In the rows, zero is written as 128.
One turn moves every row onto another: examples first, then more rows asked
k_191: [ 88 131 174 163 125 134 136 121 171 103 101 140 144 108 130 128 116 136
 140 167 133 116 131 121 109  98 131 123 116 111 124 143 119 127 130 117
 166 152 120 139 116 130 108  84 133  85 117 108 145 138 129 142 129 149
 147]
k_23: [132 163 157 122 104 129 145 110 140 114  99 156 121 120 119 130 117 145
 139 112 112 148 137 118 139 102 133 140 129 108 117 127 138 146 134 117
 104 160 136 120  92  87 110 125 164 114 120 148 118 171 150 147 150 122
 131]
k_245: [111 168 146 139 132 147 129 149 146 132 136 136 115  78 115 131 127 160
 156 164 140 141 121 137 118  99 136 154 132 122  87 124 109 156 139 137
 123 119 128  77 155 115 130 115 153  97 137 106 135 127 136 123 131 128
 130]
k_435: [127 127 178 141 125 142 173 140 162 137 115 150 115  76 126 115 127 129
 116 151 158 120 101 130 119 103 123 148 122 122 108 132 117 143 154 135
 109 141 118 141 112 131 131 124 109 116 125 126 155  98 124 129 116 136
 135]
k_630: [124 118 162 137 123 113 128 151 149  92  75 139 152  89 114 108 110 143
 117 112 144 143 141 129 104 143 128 138  97 114 152 170 143 159 122 122
 105 145 127 133  84 104 114 122 145 117 133 141 134 128 162 121 120 121
 152]
k_265: [104 169 117 126 104 122 142 123 107 103  95 141 136 111 109 127  93 140
 122 111 132 142 138 121 116 123 139 123 122 128 122 156 145 147 137 146
 123 111 118 101 101  90 122 101 162 121 111 125 126 134 141 128 128 110
 128]
k_686: [120 155 153 143 105 133 150  97 151 115  89 128 139 108 139 137 125 120
 119  97 115 147 142 105 108 102 129 123 115 127 131 135 141 153 135 149
  99 136 124 131 118 139 148 106 153 113 115 122 122 152 129 110 141 113
 142]
k_160: [116 125 157 135 129 123 121 139 143  96 109 134 122 123 131 158 117 155
 126 143 137 152 140 101 118 132 116 143 144 124 130 130 131 116 122 128
 119 140 104 119 103 154 128  89 141 129 118 116 113 157 128 162 134 123
 128]
k_485: [116 128 137 114  96 140 128 109 149 102  94 162 142  98 131 122 141 127
 126 111 126 135 161 124 122 115 144 136 135 117 162 132 145 126 131 136
 130 125 139 121 104 123  98 113 157 115 117 121 131 127 144 153 144 109
 146]
k_871: [120 122 159 156 105 111 170 167 154 130 128 110 121  90 118 111 115 142
 166 148 128 149 103 142 121 110 141 141 129  87 112 125 134 151 103 120
  84 136 104 124 141 116 129 107 150 103 139 140 144 144 128 139 134 139
 143]
k_205: [128 155 152 120 112 142 164 166 166 132 115 133 146  72 120 109 144 146
 140 134 134 131 124 171 107 131 128 148 121  99 124 159 114 164 136 117
 130 131 141  95 112  99 109 121 162 116 154 111 142 102 158 130 133 151
 168]
k_273: [115 174 144 129 128 145 136 144 146 128 136 142 115  86 120 130 125 163
 162 161 141 145 127 135 124  96 144 153 135 122  87 124 106 157 138 135
 126 121 136  85 156 119 138 115 148 108 138 106 132 123 134 127 123 137
 126]
k_290: [123 149 146 130 125 112 149 140 157 128 136 149 129  73 155 126 119 141
 126 153 151 156 125 157 112 138 133 159 159 112 113 174 102 126 106 123
 127 124 107 127 119 124 147  99 127 115 143 133 115 112 139 155 127 120
 163]
k_508: [113 149 152 128 130 119 141 144 154 139 140 142 137  77 153 130 120 139
 122 159 149 149 120 161 104 141 128 159 160 111 113 174 104 129 115 120
 123 125 105 124 112 122 146  95 124 113 145 131 117 117 145 153 124 120
 160]
k_677: [ 87 158 150 132  95 118 134 161 163  99  87 138 152  97 114 136 116 151
 140 130 102 150 145 112 115 131 148 131 116  98 125 154 132 151 115 114
 119 146 110 111 133 120 124  92 164 116 126 127  95 173 156 129 140 132
 161]
k_996: [118 120 168 147 108 125 163 179 150 137 127 111 118  90 113 115 112 143
 164 144 124 145 102 141 130 114 137 145 136  88 113 131 134 155 108 121
  87 136 101 130 141 114 125 104 142 100 144 135 140 149 129 136 133 143
 140]
k_645: [ 94 178 181 152 120 123 109 118 178  92 101 127 121  91  94 130  90 135
 156 129 142 138 136 148 127 126 129 170 130 120 129 156 126 164 126 121
 131 132 127 117 120 115 150 123 138 114 133 110 130 156 142 101 140 137
 145]
k_211: [105 123 153 139 130 115 124 147 143  92 127 126 135 100 138 122 106 142
 133 113 157 148 134 124 101 103 139 152 128  98 124 168 125 113 107 128
 151 145 108 114  90  86 120  85 120 124 120 105 158 123 138 111 133 150
 149]
k_929: [123 186 154 134 122 150 109 120 150 102 126 151 146  91 111 124 132 165
 105 131 140 144 138 109 122 139 134 141 137 139 109 148 133 157 151 138
 143 154 131  95  88 122 114 122 128 112 117 120 113 131 133 144 157 117
 124]
k_246: [127 137 149 150 121 151 124 148 142 104 114 150 143 108 112 125 127 156
 121 126 144 124 129 105 103  93 122 123  95  95 119 134 148 174 156 144
 117 172 136 126 111 104 110 118 144 135 109 116 159 151 118 114 139 120
 146]
k_199: [106 162 177 181 125 148 150 128 163  89 128 113 169  95  96 121 109 151
 136 136 123 146 122 138 114 101 134 161 125  91 109 169 147 146 122 137
 127 157 143 135 124 116 109 110 142 117 125 132 125 149 105 138 144 156
 139]
k_730: [121 157 155 125 102 140 172 159 162 133 113 135 145  74 118 101 134 144
 142 141 133 132 128 174 102 129 128 143 123  97 126 155 116 167 142 115
 127 135 140  90 110 101 115 124 160 120 145 117 147  95 158 133 135 141
 170]
k_196: [128 157 168 151 128 147 135 139 163  79 107 120  92  95 111 123  98 134
 126 123 143 124 133 144 112 130 126 169 109 108 108 143 132 130 120 114
 141 151 130  92  78 104 115 108 147 119 129  98 131 120 161 160 160 135
 146]
k_9: [128 146 171 159 111 122 129 122 118 106 106 160 155 117 138 134 121 127
 119 126 120 145 122 126 124  96 140 125 131 123 140 158 134 147 131 135
 112 146 119 131  92  99 110  96 161 147 121 135 100 131 112 150 119 103
 146]
k_491: [129 125 169 140 135 147 173 145 167 130 120 146 116  72 123 120 132 131
 116 149 158 121  92 137 122 105 116 146 117 120 107 138 117 136 151 138
 108 140 115 147 114 135 128 124 110 108 123 128 150 108 128 124 119 131
 144]

k_485 turns into k_23
k_290 turns into k_273
And these:
k_630 turns into k_677
k_996 turns into k_508
k_199 turns into k_211

